The same turns and mirrors carry the whole set onto itself, and each row onto the other rows of its family. Which rows share a family with each named row? Give them in list order.
These 18 rows form 3 families of 6 rows each.
J946: [ -9,   9, -62,  49,  27, -17, -36,  31, -19, -75,  28,  21, -31,   4,  33,
  10,  14,  34,  -8, -53, -31,  37,  25,  37,  24]
J156: [-13,  25, -53,  57,  39,  -3, -28,  23, -11, -64,  27,   0,  -9, -21,  27,
  -9,  35,  48,   9, -28, -16,  41,  -6,  38,  13]
J827: [-13, -13, -52, -63,  26, -19, -68,  21,  23,   1,  -9,  -5, -38, -42,   8,
  -7,  44,  -7, -50, -25, -24, -25, -31, -33,  15]
J918: [-19,  -9, -44, -76,  14, -33, -63,  29,  32,   6,   4,  -1, -46, -25,   7,
  -9,  36,  -2, -28, -26, -12, -28, -23, -28,   9]
J556: [ -6,  -3, -53,  59,  31,  -4, -37,  31, -17, -70,  18,  16, -29,   2,  26,
  15,  28,  42, -12, -50, -26,  42,  16,  28,  24]
J911: [-19, -10, -56, -66,  19, -20, -78,  13,  31,  14,   8,  28, -21, -57,   4,
  -2,   5,   0, -54, -18, -24,  -7, -39, -18,   3]
J473: [-23, -17, -44, -68,  13, -20, -73,  21,  40,  21,   9,  26, -24, -46,  -2,
  -1,   8,   8, -42, -23, -10,  -6, -37, -20,   0]
J704: [-24,   2, -45,  33,  25,  22, -18,  24,   7, -55,  11,  10, -42,  20,  22,
  15,  25,  52, -29, -52,   2,  24,  34,  39,  24]
J851: [-23,  -5, -54, -75,  13, -32, -74,  18,  35,  16,  19,  32, -27, -48,   4,
  -5,  -4,   1, -41, -21, -18, -13, -30, -14,  -1]
J855: [-19,  27, -46,  51,  32, -13, -22,  29,  -5, -62,  35,   3, -14, -11,  24,
 -11,  29,  52,  23, -29,  -7,  38,  -2,  38,   8]
J757: [-12,   2, -63, -75,  22, -35, -70,  21,  20,  -6,   5,   2, -42, -38,  16,
 -14,  25, -17, -45, -23, -30, -33, -18, -20,  12]
J562: [-12,  21, -26, -58,  24, -36, -49,  -1,  31,  22,  10,  11,   0, -70,  -2,
  -6,  11,   6, -48, -16, -32,  14, -36,  -3,   9]
J621: [-12,  35, -60,  48,  37, -14, -26,  22, -11, -67,  36,   4, -13, -18,  30,
 -15,  23,  44,  14, -29, -19,  34,   3,  45,   9]
J397: [-12,   1, -49,  49,  21, -14, -31,  36, -11, -68,  25,  16, -37,  14,  26,
  14,  20,  43,   2, -51, -17,  40,  24,  33,  22]
J671: [-18,  24, -25, -68,  19, -47, -44,   4,  33,  23,  18,  16,  -7, -62,  -1,
 -10,   3,   4, -33, -16, -27,   8, -28,   2,   4]
J763: [-24,  19, -60,  22,  22,   7, -19,  23,  -1, -63,  24,  19, -45,  17,  31,
   6,   6,  37, -27, -53,  -8,  16,  48,  51,  23]
J431: [-17,  10, -61,  39,  32,  25, -26,  15,  -9, -65,  10,  13, -35,   3,  31,
  10,  19,  39, -46, -51, -17,  22,  37,  45,  29]
J416: [-16,  13, -15, -64,  21, -38, -43,   6,  39,  30,  11,  12,  -2, -61,  -5,
  -3,  14,  15, -34, -17, -18,  13, -36,  -6,   4]

Which other rows belong to the same family as J473? J946, J556, J911, J851, J397
Which other rows belong to the same family as J757? J827, J918, J704, J763, J431

The same turns and mirrors carry the whole set onto itself, and each row onto the other rows of its family. Which rows share a family with each named row? Give them in list order.
These 32 rows form 4 families of 8 rows each.
J983: [-14,  -5,  26, -24, -21,  11,  30,  -9, -17,  15,  20,  45, -32, -47,  13,
  -9,   8, -22]
J745: [ 19, -16, -19,  16,  28,   1, -21,  22,  -5, -42,  -3, -27,  29,  46, -25,
   5,  14,  -7]
J799: [-39,  12,  10, -47,  22,  16,  -4,  10, -34,   9,   0,  52, -10,   1,  10,
   0,  -2,   9]
J532: [-34,  19,  -6, -44,  45,  22,  -3,   5, -25,   7, -12,  50, -13,  -5,  -3,
  -6,  10,   0]
J393: [ 39, -32,  16,  33, -38, -16,   6,  12,  17, -17,  11, -25,  13,  -2, -25,
   9,   1, -34]
J346: [ 46, -30,  -3,  41, -16,  -8,   9,   2,  20, -27,   9, -30,   8,  -3, -32,
  -1,  16, -38]
J835: [-14,  15,  10, -55,  29,  26,  16,  31, -15,   3, -17,  53, -14,   9,   0,
  19,  21,  10]
J121: [  8, -26,  35,  -8, -40,  11,  42,  -2, -18,  16,  17,  32, -25, -41, -17,
 -20,  -1, -32]
J390: [ 31,  19, -23, -10, -19,   8,  -8, -42,   8,  14,  35,  19, -16,  15,  -2,
  23,  -9,  -4]
J134: [ 47, -19,   4,  28, -38,  -1,  22,  -4, -17, -19,  11, -21, -12, -20, -33,
  -9,  18, -49]
J61: [ 12,  18,   5, -32,  15,  21, -26,  19, -25,  -7,  17, -18, -33, -22, -47,
 -40,  16, -21]
J729: [ 25,   2, -33, -23,  -3, -16, -20, -31,   8,  13,  15,  12, -44,   2,   0,
  27, -13,  -3]
J576: [  3,  -7, -15,  20,   4,   1,  52,   3,   0, -11, -11,  52,  21,   8,  -6,
  51,  -4, -14]
J542: [  9,  -4, -31,   8,  44,  -8, -34,  25,  14, -16, -12, -19,   2,  36,  -1,
  22,  18,  -7]
J78: [ 29, -18,  21,  -5, -25,  -5,  32,  -8, -22,   6,   3,  59, -18, -42, -14,
 -30,   0,  -6]
J843: [ 12,   5,  24, -30,  -6,   8, -41,   9, -20,   2,   9, -26, -31,  11, -26,
 -43,  32, -13]
J324: [-19,   4, -21, -14,  27,   2, -24,  32,  16, -31,   3, -28,  13,  38, -12,
  29,   8, -30]
J691: [  6, -21, -33,  18,   8,  -6,  30, -31,   8, -19,  21,  47,  21,   3,  -1,
  42,  -7, -26]
J15: [-41,  -3,  -2, -35,  44,  13, -11,  14,  -7,  -6,   2,  41,   4,  21,  21,
   5,   4,  22]
J975: [ 19,  18, -19, -35, -27,  13, -34, -34,  -5,   5,  35,  -7, -14,  15, -13,
  12,   8,   2]
J687: [-32, -19,  23,   2,  22,   0,  29,  61, -11, -27, -18,  -5,  22, -22, -17,
  -8,  28, -39]
J573: [ -2, -10,  37, -18, -39,  11,  37, -11, -22,   6,  13,  42,  -1, -41, -28,
 -24,  -4, -25]
J514: [ -2,  11, -28,  -1,  44,  -2, -29,  16,   3, -34,  -7,  -9,  23,  40,  -4,
  18,  19,  -1]
J917: [ -8, -22, -16,  21,  11,   0,  50,   6,   4, -21,  -1,  47,  30, -11,   7,
  42, -14, -18]
J260: [  0,   0,  36, -24,  -2,  18, -20,  41, -32,  -5,  -6, -27, -25,  -3, -13,
 -42,  28,  -1]
J315: [-15, -14,  30,   3,   4,  13,  25,  58, -13, -37, -10,  21,  39,  -5, -27,
 -32,  19, -32]
J725: [ 37,   5, -15, -10, -13,   4, -24, -44,   2,  15,  22,  29, -23,  19, -11,
   7, -16,   5]
J195: [ -1, -29,  -5,  13, -14, -21,  32,   5,  19, -17, -11,  48,  26,  20,  17,
  37, -10, -14]
J966: [-29, -37,  30,   0,  26,   3,  15,  54, -19, -35, -26,   4,  16, -17, -19,
 -24,  25, -26]
J384: [-15, -40,  23,  26,  32,   0,  44,  45, -18, -30, -22,  25,   9, -13,  -1,
 -15,  12, -32]
J252: [  1,  -7,  27, -31,   3,   4, -47,  11, -11,   1,  14, -30, -21, -14, -24,
 -51,  15, -20]
J616: [ 24, -27,  -7,  35, -27, -25,  -9,  -4,   9, -28,  23, -22,  11,  -9, -26,
 -24, -14, -43]

Which other rows belong to the same family as J616? J835, J61, J729, J78, J324, J315, J195
Which other rows belong to the same family as J799? J346, J121, J390, J843, J514, J917, J966

